Each row is where one point has got to under a steady rotation. How many steps took it there?
The counts run from 0 to 766.
[107 141 104 128 168 116  73 126 106 173 127 115  99 108 133 112 131 148
 158 136 109 168  93  96 119 152 179  88 133 131 141 164 130 160 178 112
 167 138 111 162 115 106 119 138 105  99 123 174 206 135 110  59 121  86
 147 122 131 128 139 144 115 146  92 148 109]	76
[153 158 144 131 148 133 124 147 188 146 149 156 110 149 113 157 139 106
 132 143 148 145 133 152 135 118 107 137 106  77 102 128 148 162 129 173
 120 118 171 114  93  71 121 155 131 102 128 106 141 161 116 116 106  34
 105 116 155 154 118 119 110 115 114 128 193]	591
[119 116 117 111 152 123 158 152 141 125 124 141  90 157 154 110 134 128
 173 131 101  81  98  73 134 142 164  98 102 114 131 163  97 134 151  93
 189  92  91 109 166 161 171 125 127 146 176 121 133 170 106 123 129 134
 133 151 112 111 138 130 174 163 132  90 130]	8
[174 129 112 127 128  92 119 119  66  61 139 139 160 107 106 133 174 133
 117 102 112 131 125 122 143  84 152 109 124 101 126 163 124 124 119 128
 164 110 111 107 158 167 152 134 166 129 210 157 171 124  95 133 120 121
 109 131 129 117 121 115 182 131 128 119 103]	539
[130  97 172 157  77 153 137 127 139 136 106 122 136 136 165 120 111 188
 131 125 169  83 100  76 102 112 100  88  83 125 171 163 162 128 143 118
  94 126 124 146 182  98  95 130 101 105 118 160 136 107  95 113 136 112
 160 185 121 138 148 146 144 145 100 137 152]	297
[146 107 148 132 150 100 146 138 148 116 131 129 116 195 168 131 130 138
 134 143 100  76  90  97 134 117 147  73  85 159 128 121 128 117 115 138
 137 137  67 152 104 137 103 121 135  91 120 115 111 129 101 132 125  90
  53 122 160 155 140 155 142  91 105  97 127]	481
[107 137 161  67 134 145 151 165 112 100 169 105 130 119 116 138 191 127
 114 114  98 129 165 145 141 133 134 161 105 132 117 142  86 114  84  96
 120 117 168  84  94 118 142  93 154 135 143 109 131 130 142 116 157 197
 132 117 116 125 129 130 145 103 158 120 158]	390
[ 94 153 108 121 148 139  95 147 133 159 108 159 124  86 178 111 111 160
 140 138 152 119 124 113  88 112 120 106 126 123 174 106 131 118 153  76
 136  81 141 140 133  92 128 139 116 115 106 111 201 119 127  93 122  81
 198 150 118 113 125 174 108 140  99 113 108]	745
[119  96 170 104 118 123 110 181 167 129 107 117 109 152 179 151 101 103
 179 121 126 127 132 133 157 181 145 148  95 108 151  97  94 125 141 111
 134 149 152 134 124 102 119  91 108 108  66  76  65 118 155 158 140 153
 101 116 143 151 109 129 118 140 172 141 183]	504
[137 166 155  68 103 153 154 134 132 132 128 128 139 106 111 131 148 141
  99 113 126 118 146 161 120  88  97 161 120 156 127 125  99  72  88  95
 112 102 148  52 123 128 139  76 114 155 159  78 123 125 129 118 151 221
 120 115  75 115 121 127 129 113 138 125 147]	560
[154 100 137 127 161 106 116 117 148  88 159 131 121 157 140 157 153 128
 114 169  92 111 100 132 134  58  95 132 108 148 101 129 138 147  88 164
  93 138  82 123 129 167  92 108 134  93 145 115  90 149 116 152 155 126
  42 121 104 150 158 128 141 108  92 124 155]	477
[130 139 108 193 120 149 105  93 110 114 170 148 135 123 131 133 114 154
 110 145 121 132  95 112 105  65  96 107 138 154 128 177 156 150 125 123
 126 123  54 137 180 158 123 131 143 109 141 163 146 123 138 134 147  97
 112 150 113 134 189 133 167 157  97 134  98]	470
[137 137 119  85 124 119 153  89  79 116  91 103 153  96 141 165 134 150
  72  83 148 159 146 124 116 103 138 128 150 114 117 149 163  70 132 113
  89 137 164 155 103 127 151 108 130 152 146 149 138  88  96 113 114 188
 107 122 171 111 154 133 133  89 110  98 122]	707
[137 108  91 175  82 126  75  97  71 129 151 179 145 116 171 140 116 136
  97 108 153 128 134 120 140  99 156 148 138 117 156 166 112 134 167 115
 119 136 122 116 193 143 137 106 104 150 115 121 149 112 112 122 150 156
 144 170  81 149 159  87 158 169 136 149 138]	685
[106 189 127 114 136 125 107 190 145 120 143 160 112 106 104 142 157 102
 150 145  71 125 110 146 118  87 124 138 139 101 117 101 114 127 125 114
 180  68 115  70 148 153 164 110  97 128 174  68 138 135 154 131 147 114
 168 129  86 109 106 167 148 176 125 136 138]	736
[161 153 129 175 133 123 110  60  61 153 168 126 151 136 133 123 155 161
  86 127 125 168 133 144 129 105 122 100 152 176 118 171 149 140 109 133
 130 150 136 132 104 142 100 151 118 125 152 176 177 111 106  96 101 138
  85 114 140 123 150 135 118 110  83 134  80]	84
[139 107 156 130 114 116 100 179 191  91 109 135 108 131 152 165  77  97
 168 116 110 122 131 143 150 158 154 134 119 109 142 105 115 130 144 126
 173 152 114 126 165 130 139 123 119 121  98  81  89 111 167 179 171 133
 114 127 141 147 113 118 136 164 188 151 153]	503
[128 170  55 161 166 129 130  70 124 138 132 154 145 120 164 123 102 152
 152 169 139 151 144  92 115 141 161 116 168 139 144 146 174 108 140  90
 164 116 118 113 109 111 178 116 105 140 124  91 119 139 174 135  97 109
 112 139 127  80 184 156 141 144  92  60 107]	185
[114 111 156 164 120 124 138 156 119 160 101 121  96 164 143  77 184 160
 134 176 113  84 109  90 121 171 105 145 138 148 118 102  83 110 150 146
 150 118 126 118 102 117 103  76  82 104 108 121 107 130 130 118  87 177
 141 164 111 110 110 107 149 154  91 121 158]	285
[128 101 164 145 158 160 126 142 217 153 127  83 118 117 161 144  94 177
 179 120 110 166  88 102 139 125 120 106 114 149 138 163 163 141 126 106
 141 149 112 130 169 133 107 152  93  91 132 156 155 138 150 111 145 112
  81 124  98 143 163 150  77 164 153 161 141]	636
[108 147  59  98 155 131 131 106 158 146 138 142 108  96 149 138  94 129
 135 175 133 143 111  95 151 120 160 139 109 115 137 129  92 124 135  70
 160 119 133  91 142 133 162 100 120 137 130  99 153 135 114 109 138 154
 134  84  68 130 175 105 153 171 121 109 128]	11
[165 120 135  70 142 130 175 149 153 148 144 112 132 155 172 102 140 118
 137  92 150 127 143 119 124 139 168  79  83 114 134 128 104  65 100 115
 143 124 159  92 123  86 153 121 121 144 133 145 174 136 100 109  67 169
  91 103 173 118 112 128 147 101 122  63 110]	550
[180  91  92 140 158 104 143  92  83 114 154 143 164 139 178 147 139 153
 126 114 184 158 150 112 143 130 126 120 135  91 150 200 129 141 122 127
 111 130 164 124 113  99 132 132 122 137 127 188 154 112  98 131  75 134
  95 134 144 121 136 142 149 112 100  56 136]	532
[162 169  82  84 136 109 123 119 163 114 148 101 141  99 128 134 125 121
  82 153 123 142 117 138 145 119 160 120 118 113 116 108  90  84 130 129
 169 143 128  84 125 131 159 128 163 148 139 115 166 143  97 130 111 165
  96  41 108 149 138 106 160 161 134  97 124]	547
[133 112 157 140 140 172 138 118 145 129 151 130  82 191 114 108 166 152
 169 159  91 122  69 142 161 144 112 147 132 166 127 185 113 160 117 135
 161 144 108 111 123 166 107 125  68 113 137 135  98 153 160 108 148 168
  66 140 102 119 135 121 112 133 117 150 135]	628
[135 144 124 175 105 132 128 121 128 110 162 155 154 117 106 185  89 127
  94  95 125 130 119 128  81  75 152  95 132 112 120 148 139 129 128 148
 100 151  89 140 159 152 143 126 169 137 135 155 103 107 116 163 163 100
  99 123 171 156 176  98 148 139 164 149 101]	319
[ 81 179 103 136 158 125 108 144 124 153 123 156 112 136 156  95 144 126
 150 192 122 116 132 102 109 131 137 117 160 130 139 120 101 122 156 105
 190  88 109 102 121 113 147 108 117 119 134  73 155 148 131 125  87  83
 172 131 115 108 101 171 165 163  86  92 110]	740
[124 109 186 112 132 124 142 108 104 101  93  91 134 153 154 149 164 186
  97 156 124  69  79  98 117 116  99 135 117 134 127 167 132 129 142 129
  64 138 146 133 119 130  87 104 116  98 123 141  90 108 118 124 157 136
 121 170 114 154 140 138 131 103  90 122 178]	303
[ 84 130 129 117 117 126 150 137  83 126 118 132 154 128 113 167 132 137
  81 105 146 108 161 128 102  95 156 124 155 144  99 134 118  93 118 139
  64 153 114 148  82 129 138  72 167 141  99 147  86  60 112 141 147 164
  97 111 176 132 169 115 138  82 132 111 140]	322
[141 109 147 175 114 123 116 135 147 122 153 122 180  86 140 140 103 120
  99 143 147 149 191 144 110 138 117 158 136 116 122  80 116 115  94 151
  74 148 124 113 116  93 103 102 164 125  57 108 102 101 137 165 137 151
  87 106 128 158 164  89 138 151 161 134 122]	661
[123 148 122 150  82 129  99  61  55 132 167 142 138 165 144  92 160 160
 118 121 128 128 147 163 124 148 135 116 159 184 149 204 138 130 128  76
 105 140 171 119 100 129 121 116 119 168 129 130 154 122 140  80 118 169
 161 153 103 131 127 157 109 103 128 126 125]	235
[125 120 112 117 126 151 142 146 100  93 143 160 104 133 107 138 137 131
 144 106 107  95 110 107 136 120 140 138 126 108 121 180  80 142 119 110
 166 100 102  75 167 193 167 130 129 149 206 141 130 127 127 149 146 173
 138 147  86 108 155 115 179 182 135 131 122]	3
[133  92 115 164 108  90 110 170 125 131 132 164 101 156 171  88 105 113
 153 114 136  76 127  87 137 168 185 103  92  97 159 141  83 142 154 108
 161 124 113 128 174 101 127 114 121 136  91 123 112 137 129 139 101 128
 160 151 143 151 118 108 169 176 127 126 142]	677
[ 66 158 133  81 143 126 148 150  91 110 148 116 124 114 102 111 175 146
 119 137  79 109 154 137 117 155 155 131 144 163 109 136  78 114 115  64
 139 114 163 108  78 124 123  86 169 138 144  98 122 128 132  97 148 183
 162 104 112 126 125 134 147 117 143 130 144]	391
[ 99 145 190  80 114 131 139 200 119 118 111 128 105 149  91 141 132  91
 171 100  96 108 156 159 111 170 162 135  94 119 128 101  92 143 121 121
 140 115 177 129  94  84 138  97 115 100 115  78 108 165 164 123 145 103
 140 105 168 113 110 143 110 119 146 152 184]	50
[149 133 112 155 106 115 139  60  96 102 129 183 118 113 123 136 104 151
 119 116 114 114 137 123  93  61 128 104 112 141 136 142 163 118 103  90
 146  83 118 123 171 182 181 117 138 147 195 115 162 132  94 101 138 120
 131 170 122  90 172 172 135 131  92 125  99]	21
[101 160 113  91 122 160 126 134 170 162  84 121 120 102 140 144  88 123
 135 104 155 139  99 103 119 111 188 111 120 114 140 138  90  89 179 112
 171 162 119 139 159 131 177 113 115 156 104 131 127 100 121 124 137 169
 122  85 132 143 165  93 135 169 171 143 123]	163
[132 160 139 177  76 108 139  98 103 113 116 162 159  83 107 125  67 140
  99  84 129 110 189 153  80 121 154  90 140 149 142  92 154  91 123 107
 131 115 144 152  93 111 140 119 163 159 129 101 150 126 117 126 115  83
 142 130 187 105 161 166 128 128 133 128  92]	39
[102 124 102 244 107 112  87 139 164 164 152 141 129 123 179  91 104 147
 139 140 134 136 139 102  95 154 124 127 132 127 129 149 156 125 156 111
 139  88  81 119 184  94 107 126 129 126 130 122 128  99 142 144 117  95
 169 178 121 123 128 142 134 179 146 141 143]	122
[ 88 131 118 116 155 103  96 111  50 137 143 133  96 160 129 107 169 145
 114 160 100 132 107 124 149 150 143 131 161 152 127 163 109 159 148 100
 144 136 166 140  62 124  98 117 100  80 133 123 148 137 131  52 122 127
 135 136 102 129 124 148 125 112  65 124 141]	70
[116 170 167 104  97 123  91 152  89 111 151 160 164  61 111 146 117 131
  98 102 123 118 177 174 114  78 134 111 130 124 142  80  88 119  92 121
 116 126 151  93 116 121 124 141 171 114  82 122 194 104 117 125 178 127
 157 106 118 149 140 135 146 162 147 146 104]	213
[104 147 137 170 136 152 126 169 121 110 144 118  94 154 104 119 172 151
 161 158  82 117  71  95 114 145 132 103 116 128 136 179 115 176 167 145
 180 113  92 107 163 156 131 128 102 108 169 147 100 167 164 129 121  94
 136 164 105 116 143 128 152 192 123 139 161]	457
[146 132 132 119 104 153 130 131 116 147 173 134 129 190 172  91 127 147
 163 117 137 107 140 169 143 177 156  87 108 141 170 193 107 124 112  69
 128 138 162 108 118  79 129 149  96 162  96 137 144 169 133  97 123 110
 140 137 136 146 118 156 104 121 155 107 146]	229
